In the rows, zero is written as 100.
Rotation paths and how fast each direction turns (deg/step)
Each turn is a multiple of 5 degrees from 10 to 175, or 0.
Each row of a path follows its step; steps can be skipped.
Path 1:
step 0: 71, 85, 104, 96, 112, 86, 107, 116, 90, 99, 114, 94, 89, 113, 95, 97, 112, 106, 82, 106, 92, 110, 101, 111, 103, 102, 90, 103, 88, 88, 111, 118, 109, 105, 98, 78
step 2: 118, 97, 91, 76, 102, 105, 79, 86, 92, 110, 106, 97, 113, 101, 103, 100, 106, 105, 78, 107, 103, 84, 99, 118, 94, 96, 96, 74, 92, 119, 112, 93, 102, 101, 94, 106
step 3: 108, 103, 93, 108, 125, 115, 116, 111, 89, 117, 101, 86, 102, 104, 86, 101, 89, 90, 101, 96, 86, 101, 93, 81, 106, 95, 104, 100, 120, 99, 95, 118, 86, 92, 109, 81
step 4: 94, 106, 105, 95, 85, 113, 100, 101, 100, 102, 101, 112, 85, 117, 86, 111, 87, 131, 110, 102, 94, 100, 100, 104, 88, 113, 102, 122, 85, 107, 90, 77, 103, 104, 97, 99
step 5: 97, 80, 130, 108, 93, 88, 116, 91, 103, 90, 90, 89, 122, 101, 111, 108, 107, 90, 95, 96, 88, 87, 102, 103, 111, 108, 120, 80, 85, 103, 96, 101, 98, 91, 101, 103
step 8: 88, 83, 102, 89, 98, 89, 95, 86, 77, 99, 108, 105, 94, 109, 108, 83, 86, 96, 121, 94, 106, 93, 102, 99, 110, 98, 104, 107, 102, 79, 102, 108, 93, 77, 75, 95
step 9: 103, 116, 98, 108, 104, 85, 85, 121, 93, 95, 100, 110, 121, 107, 85, 109, 116, 94, 93, 127, 103, 93, 95, 101, 82, 115, 99, 92, 111, 103, 100, 88, 110, 101, 86, 109
step 10: 102, 119, 115, 74, 127, 105, 113, 102, 112, 109, 99, 98, 91, 95, 94, 106, 100, 102, 93, 86, 119, 97, 92, 110, 118, 96, 97, 90, 97, 110, 102, 113, 88, 86, 112, 105
step 11: 89, 90, 85, 98, 111, 126, 86, 93, 87, 100, 103, 110, 91, 102, 98, 88, 113, 100, 106, 82, 75, 103, 106, 90, 82, 112, 103, 97, 91, 104, 73, 101, 102, 108, 98, 92
step 14: 76, 100, 84, 90, 96, 112, 99, 108, 121, 91, 96, 87, 110, 92, 103, 110, 82, 95, 81, 92, 94, 97, 118, 97, 83, 105, 103, 104, 117, 98, 103, 91, 111, 78, 109, 100
Directions:
101, 100, 96, 107, 104, 104, 97, 99, 107, 95, 101, 104, 99, 98, 93, 100, 96, 108, 97, 104, 100, 98, 106, 98, 92, 99, 100, 99, 97, 100, 103, 95, 103, 99, 95, 107
145
103, 102, 98, 99, 105, 98, 96, 102, 96, 96, 96, 103, 109, 96, 100, 104, 99, 98, 96, 105, 108, 99, 99, 95, 108, 92, 101, 97, 98, 105, 99, 94, 99, 101, 104, 96
100
111, 97, 102, 102, 98, 97, 102, 95, 100, 96, 107, 93, 96, 98, 99, 101, 102, 103, 95, 103, 97, 108, 99, 97, 101, 100, 99, 104, 99, 105, 106, 98, 99, 100, 96, 93
10
97, 104, 100, 101, 105, 102, 94, 98, 99, 99, 106, 91, 106, 98, 94, 99, 96, 96, 104, 97, 97, 105, 100, 105, 105, 98, 107, 100, 93, 96, 101, 102, 106, 103, 98, 101
135
98, 98, 107, 105, 101, 100, 102, 93, 97, 98, 104, 104, 101, 96, 100, 103, 99, 97, 94, 107, 103, 95, 97, 109, 99, 104, 101, 108, 103, 96, 94, 99, 102, 99, 102, 101
90
101, 96, 103, 92, 95, 100, 95, 94, 99, 95, 105, 103, 95, 96, 101, 100, 99, 94, 98, 92, 99, 92, 105, 97, 96, 98, 110, 97, 100, 102, 100, 98, 102, 97, 101, 98
120
Path 2:
step 1: 88, 113, 95, 120, 110, 101, 78, 105, 77, 86, 102, 115, 95, 121, 100, 110, 94, 99, 113, 95, 103, 102, 75, 96, 117, 99, 94, 115, 92, 89, 91, 105, 100, 117, 116, 107
step 2: 105, 93, 105, 97, 119, 129, 120, 116, 99, 98, 82, 85, 100, 100, 110, 108, 95, 101, 92, 92, 89, 89, 91, 105, 97, 87, 85, 101, 106, 97, 77, 103, 84, 77, 119, 107
step 3: 113, 117, 119, 81, 94, 115, 89, 77, 122, 108, 79, 104, 105, 106, 107, 90, 101, 123, 98, 124, 88, 92, 98, 89, 99, 97, 112, 104, 95, 95, 100, 92, 112, 92, 92, 104
step 4: 103, 102, 110, 88, 88, 81, 113, 92, 95, 102, 112, 109, 113, 103, 104, 116, 85, 89, 74, 103, 78, 106, 117, 88, 118, 120, 90, 103, 103, 89, 124, 109, 99, 108, 100, 101
step 6: 87, 98, 87, 73, 100, 93, 88, 86, 77, 124, 106, 104, 88, 114, 93, 98, 94, 96, 123, 91, 98, 97, 80, 112, 93, 97, 111, 109, 98, 109, 91, 92, 90, 106, 120, 95
step 7: 96, 117, 110, 102, 104, 103, 118, 108, 100, 103, 97, 82, 80, 99, 100, 115, 100, 107, 91, 97, 112, 120, 87, 93, 83, 89, 94, 107, 75, 86, 94, 122, 97, 88, 115, 81
step 9: 101, 99, 112, 89, 95, 110, 70, 108, 96, 84, 100, 107, 96, 121, 104, 105, 107, 91, 85, 109, 98, 90, 94, 84, 105, 131, 94, 79, 109, 89, 114, 99, 99, 121, 102, 96
step 11: 77, 108, 82, 86, 115, 97, 101, 78, 99, 95, 97, 112, 100, 112, 90, 80, 83, 129, 126, 103, 106, 95, 106, 96, 94, 96, 104, 113, 110, 91, 103, 104, 97, 89, 92, 92
step 12: 108, 110, 114, 92, 103, 83, 112, 100, 77, 94, 100, 102, 101, 83, 87, 96, 82, 100, 86, 97, 109, 102, 91, 88, 93, 91, 75, 115, 99, 104, 109, 100, 114, 101, 135, 95
step 14: 83, 94, 94, 92, 89, 114, 62, 92, 97, 118, 103, 105, 96, 92, 106, 125, 107, 92, 100, 109, 73, 93, 109, 86, 89, 95, 98, 102, 105, 96, 91, 97, 98, 122, 96, 94
Directions:
100, 104, 99, 100, 104, 104, 96, 99, 98, 106, 98, 102, 95, 95, 108, 102, 103, 98, 104, 101, 101, 99, 101, 96, 99, 100, 106, 97, 106, 104, 97, 101, 87, 95, 104, 98
90
101, 104, 107, 105, 98, 105, 109, 102, 99, 96, 101, 98, 99, 98, 100, 97, 107, 102, 99, 96, 98, 96, 102, 104, 100, 96, 100, 98, 95, 111, 101, 97, 101, 94, 96, 96
140
104, 101, 101, 103, 98, 93, 96, 104, 106, 96, 95, 100, 95, 103, 98, 94, 105, 103, 107, 96, 99, 100, 104, 105, 98, 104, 93, 96, 101, 99, 100, 106, 95, 102, 106, 96
35
107, 101, 100, 101, 103, 103, 98, 101, 105, 103, 107, 94, 95, 98, 100, 99, 99, 104, 101, 97, 101, 105, 101, 107, 98, 99, 96, 103, 109, 94, 99, 93, 100, 95, 93, 105
135
98, 97, 95, 104, 98, 101, 99, 98, 95, 102, 97, 92, 104, 106, 100, 103, 95, 105, 106, 99, 99, 97, 95, 105, 101, 98, 100, 100, 103, 99, 95, 102, 103, 92, 102, 90
80
101, 96, 104, 97, 95, 106, 101, 98, 98, 103, 94, 96, 95, 101, 95, 97, 98, 95, 103, 96, 94, 100, 95, 101, 91, 102, 106, 93, 100, 99, 100, 101, 102, 100, 100, 108
100
97, 97, 101, 97, 104, 108, 96, 92, 97, 98, 102, 99, 98, 103, 100, 104, 102, 107, 98, 103, 95, 105, 100, 102, 99, 103, 94, 104, 97, 104, 108, 103, 98, 97, 107, 103
0
Path 3:
step 0: 103, 81, 107, 90, 63, 109, 94, 99, 114, 109, 101, 90, 83, 93, 116, 106, 95, 103, 111, 102, 97, 110, 101, 94, 92, 91, 106, 116, 90, 89, 103, 107, 105, 92, 81, 70
step 2: 89, 93, 112, 83, 79, 119, 121, 98, 131, 89, 103, 90, 92, 90, 99, 81, 101, 100, 110, 103, 97, 93, 92, 81, 101, 96, 74, 88, 101, 88, 106, 97, 109, 98, 93, 90
step 4: 100, 97, 108, 85, 95, 113, 85, 101, 104, 99, 81, 92, 105, 107, 83, 93, 94, 83, 118, 91, 81, 99, 88, 67, 97, 100, 77, 86, 116, 107, 93, 107, 92, 114, 84, 99
step 6: 84, 95, 112, 92, 85, 116, 89, 110, 81, 103, 93, 83, 104, 90, 103, 99, 87, 94, 112, 102, 86, 122, 88, 90, 97, 116, 107, 98, 108, 96, 109, 107, 65, 88, 88, 94
step 7: 88, 84, 125, 86, 83, 113, 96, 125, 104, 92, 113, 100, 111, 78, 99, 85, 110, 107, 115, 90, 104, 103, 88, 86, 97, 104, 98, 115, 98, 96, 108, 104, 92, 76, 102, 90
step 9: 107, 86, 122, 108, 87, 115, 83, 95, 115, 101, 100, 112, 94, 84, 96, 101, 94, 97, 105, 85, 108, 88, 103, 74, 103, 113, 73, 97, 96, 114, 89, 101, 98, 89, 86, 77
step 10: 91, 77, 102, 109, 98, 88, 93, 102, 106, 97, 84, 96, 82, 90, 111, 109, 76, 93, 106, 98, 95, 98, 98, 72, 81, 83, 71, 103, 90, 98, 97, 101, 106, 94, 104, 80
step 11: 93, 104, 105, 98, 76, 94, 88, 100, 117, 102, 101, 86, 92, 92, 103, 114, 79, 93, 99, 114, 84, 106, 103, 87, 87, 111, 80, 89, 93, 95, 105, 105, 84, 106, 75, 75
step 12: 79, 107, 112, 86, 88, 90, 102, 128, 122, 84, 99, 83, 101, 102, 107, 100, 90, 108, 105, 97, 99, 110, 102, 70, 82, 87, 91, 100, 83, 96, 104, 111, 89, 98, 87, 104
step 14: 99, 95, 121, 79, 98, 131, 103, 110, 114, 92, 86, 89, 96, 114, 100, 114, 110, 108, 113, 73, 103, 105, 104, 80, 104, 110, 101, 105, 90, 108, 89, 114, 95, 98, 87, 88
Directions:
96, 99, 95, 97, 100, 96, 106, 102, 96, 98, 110, 97, 101, 92, 106, 98, 93, 100, 99, 101, 97, 106, 99, 104, 96, 106, 98, 100, 99, 93, 104, 101, 98, 102, 97, 99
70
104, 99, 96, 104, 103, 99, 102, 104, 104, 102, 101, 104, 102, 98, 101, 104, 103, 104, 104, 101, 105, 105, 99, 93, 99, 100, 104, 96, 102, 96, 103, 115, 105, 98, 105, 98
155
95, 95, 92, 96, 95, 99, 102, 97, 106, 95, 98, 97, 102, 110, 99, 101, 99, 103, 99, 96, 100, 98, 105, 102, 105, 98, 96, 94, 96, 97, 104, 105, 98, 105, 97, 103
35
97, 95, 103, 108, 97, 98, 101, 96, 107, 104, 98, 108, 99, 98, 102, 100, 100, 104, 105, 101, 103, 99, 100, 109, 89, 97, 98, 99, 97, 101, 97, 101, 96, 101, 94, 103
35
100, 96, 93, 96, 99, 99, 104, 100, 100, 103, 101, 100, 100, 96, 96, 97, 102, 104, 99, 101, 103, 98, 93, 96, 98, 85, 99, 106, 97, 96, 101, 94, 100, 101, 104, 98
140
101, 97, 102, 100, 102, 99, 97, 105, 102, 94, 106, 100, 103, 99, 100, 102, 107, 107, 97, 93, 93, 99, 103, 101, 95, 101, 103, 102, 90, 103, 98, 98, 107, 99, 99, 96
160
Path 4:
step 1: 94, 111, 109, 109, 103, 92, 84, 84, 113, 93, 102, 100, 97, 114, 125, 111, 82, 76, 111, 108, 114, 98, 84, 117, 86, 96, 111, 84, 105, 108, 94, 107, 90, 87, 118, 87
step 2: 105, 86, 94, 110, 91, 97, 94, 109, 109, 91, 90, 108, 126, 124, 88, 95, 81, 110, 114, 100, 106, 108, 115, 100, 122, 84, 84, 89, 102, 90, 101, 102, 121, 99, 89, 119
step 3: 103, 100, 121, 102, 93, 96, 86, 118, 101, 93, 113, 97, 97, 106, 107, 81, 132, 80, 101, 123, 98, 99, 86, 106, 87, 106, 111, 102, 104, 104, 107, 117, 123, 91, 116, 104
step 4: 94, 94, 91, 104, 126, 78, 97, 110, 96, 117, 94, 81, 102, 107, 91, 120, 94, 98, 99, 97, 133, 102, 89, 113, 118, 86, 92, 82, 98, 86, 95, 102, 101, 104, 110, 99
step 8: 85, 95, 104, 100, 100, 92, 96, 104, 89, 100, 117, 90, 113, 107, 124, 84, 115, 85, 106, 93, 103, 101, 95, 129, 84, 96, 126, 93, 91, 101, 82, 96, 87, 93, 120, 90
step 9: 107, 96, 91, 114, 108, 106, 92, 94, 105, 94, 77, 103, 113, 112, 105, 116, 70, 97, 118, 117, 116, 112, 101, 100, 105, 91, 73, 94, 88, 83, 91, 112, 90, 93, 103, 99
step 10: 99, 92, 113, 94, 70, 104, 107, 117, 114, 84, 108, 102, 115, 134, 106, 85, 118, 102, 111, 103, 96, 93, 106, 99, 96, 95, 112, 94, 98, 112, 90, 114, 123, 99, 94, 101
step 12: 82, 109, 90, 108, 109, 95, 107, 120, 99, 116, 110, 95, 118, 121, 76, 103, 96, 83, 127, 107, 102, 95, 121, 104, 103, 89, 109, 88, 103, 85, 99, 105, 103, 103, 93, 118
step 13: 112, 100, 111, 90, 107, 113, 74, 115, 102, 78, 86, 109, 112, 96, 101, 95, 117, 98, 97, 116, 117, 112, 98, 121, 94, 102, 114, 88, 99, 111, 94, 98, 102, 79, 123, 92
step 14: 116, 99, 91, 106, 104, 88, 101, 91, 108, 94, 115, 92, 99, 118, 87, 122, 101, 104, 101, 120, 120, 95, 89, 88, 110, 75, 82, 88, 107, 98, 96, 126, 105, 119, 96, 101
Directions:
104, 93, 94, 109, 99, 107, 97, 104, 96, 101, 93, 104, 99, 101, 100, 100, 100, 97, 91, 96, 101, 100, 99, 101, 107, 96, 97, 100, 104, 98, 100, 102, 94, 103, 100, 104
155
101, 104, 96, 97, 95, 99, 98, 96, 102, 101, 97, 103, 102, 98, 101, 98, 111, 97, 98, 96, 95, 100, 102, 104, 102, 101, 105, 98, 101, 93, 96, 105, 103, 92, 93, 99
145
104, 97, 102, 101, 98, 101, 101, 96, 105, 93, 104, 100, 102, 96, 103, 100, 99, 105, 98, 94, 105, 99, 98, 96, 97, 97, 105, 101, 97, 96, 109, 107, 104, 101, 99, 109
90
102, 100, 93, 107, 99, 92, 106, 100, 101, 100, 96, 104, 100, 104, 94, 106, 101, 100, 97, 98, 101, 98, 107, 98, 92, 100, 98, 101, 93, 101, 98, 96, 106, 100, 100, 104
145
95, 95, 93, 96, 97, 102, 110, 106, 102, 92, 99, 97, 101, 98, 98, 100, 101, 100, 107, 99, 99, 99, 100, 100, 99, 101, 97, 102, 111, 98, 98, 97, 101, 98, 100, 105
145
101, 94, 96, 99, 101, 100, 101, 94, 98, 96, 105, 98, 102, 96, 104, 98, 104, 102, 101, 97, 100, 104, 104, 97, 94, 100, 96, 103, 96, 98, 91, 101, 90, 108, 99, 95
40
100, 98, 96, 102, 101, 92, 101, 93, 97, 94, 96, 100, 96, 100, 97, 100, 102, 96, 102, 101, 102, 102, 90, 106, 101, 102, 102, 105, 98, 107, 104, 104, 94, 94, 101, 99
145
Path 5:
step 0: 96, 101, 95, 117, 86, 111, 101, 114, 105, 119, 118, 90, 91, 72, 86, 117, 110, 112, 110, 114, 86, 95, 91, 95, 96, 122, 94, 96, 97, 79, 91, 109, 113, 100, 114, 110
step 2: 95, 108, 107, 87, 110, 89, 101, 101, 109, 99, 89, 115, 89, 112, 107, 97, 84, 80, 85, 111, 94, 107, 101, 125, 91, 77, 124, 93, 103, 85, 106, 86, 114, 109, 118, 97
step 3: 114, 114, 99, 112, 115, 108, 80, 108, 98, 104, 99, 98, 117, 91, 106, 122, 104, 100, 105, 97, 112, 100, 120, 123, 95, 112, 73, 98, 98, 99, 105, 105, 129, 107, 100, 114
step 4: 117, 96, 88, 97, 109, 104, 111, 91, 111, 85, 123, 82, 109, 116, 92, 75, 118, 100, 93, 114, 114, 99, 98, 87, 106, 101, 79, 91, 79, 112, 107, 103, 89, 103, 106, 102
step 5: 81, 91, 80, 112, 104, 81, 114, 77, 77, 93, 94, 116, 93, 95, 114, 95, 110, 90, 79, 95, 104, 97, 89, 94, 105, 90, 106, 104, 102, 94, 80, 82, 107, 94, 117, 94
step 6: 115, 108, 93, 85, 108, 98, 88, 103, 101, 107, 92, 120, 103, 70, 111, 111, 108, 108, 99, 81, 75, 92, 103, 98, 103, 115, 92, 79, 116, 80, 105, 116, 95, 95, 100, 102
step 7: 109, 79, 101, 70, 96, 106, 86, 96, 100, 108, 107, 101, 112, 96, 75, 91, 109, 98, 99, 116, 104, 110, 94, 102, 111, 115, 118, 115, 89, 118, 105, 124, 102, 105, 93, 90
step 10: 115, 116, 101, 81, 94, 85, 84, 91, 127, 106, 111, 117, 105, 106, 96, 98, 111, 92, 93, 109, 104, 120, 100, 103, 100, 81, 104, 101, 91, 121, 121, 83, 92, 100, 105, 114
step 12: 109, 84, 95, 101, 112, 110, 123, 93, 109, 81, 98, 92, 120, 88, 107, 101, 118, 118, 114, 100, 104, 76, 115, 89, 82, 111, 92, 88, 112, 92, 106, 103, 99, 96, 114, 93
step 13: 97, 98, 86, 85, 76, 104, 111, 97, 95, 95, 105, 125, 104, 93, 80, 93, 111, 91, 73, 110, 94, 84, 94, 94, 103, 102, 117, 106, 74, 90, 111, 89, 106, 90, 105, 108
Directions:
103, 107, 99, 105, 102, 100, 93, 94, 104, 90, 98, 98, 96, 100, 100, 98, 104, 99, 104, 94, 103, 102, 103, 102, 102, 93, 95, 104, 95, 101, 97, 98, 97, 104, 104, 102
55
104, 101, 97, 101, 101, 100, 95, 110, 94, 98, 103, 96, 93, 102, 97, 95, 106, 97, 98, 105, 96, 104, 97, 99, 99, 102, 97, 104, 101, 111, 101, 99, 98, 95, 102, 98
110
103, 97, 99, 101, 100, 99, 105, 102, 98, 100, 103, 98, 96, 100, 97, 101, 96, 106, 96, 103, 106, 104, 109, 104, 100, 93, 99, 99, 108, 101, 107, 97, 101, 103, 104, 109
45
96, 100, 98, 104, 94, 107, 96, 98, 98, 97, 96, 102, 98, 104, 96, 100, 98, 101, 89, 105, 101, 102, 107, 99, 104, 104, 102, 102, 100, 99, 92, 106, 105, 103, 98, 100
170
97, 96, 101, 101, 103, 107, 102, 93, 94, 102, 96, 107, 98, 99, 97, 102, 111, 108, 101, 104, 97, 101, 98, 97, 103, 96, 94, 95, 101, 101, 101, 97, 96, 99, 100, 99
55
99, 105, 109, 105, 95, 102, 98, 99, 108, 100, 100, 100, 98, 95, 97, 103, 101, 105, 103, 104, 103, 104, 99, 95, 94, 101, 110, 99, 104, 105, 100, 97, 100, 97, 101, 99
35
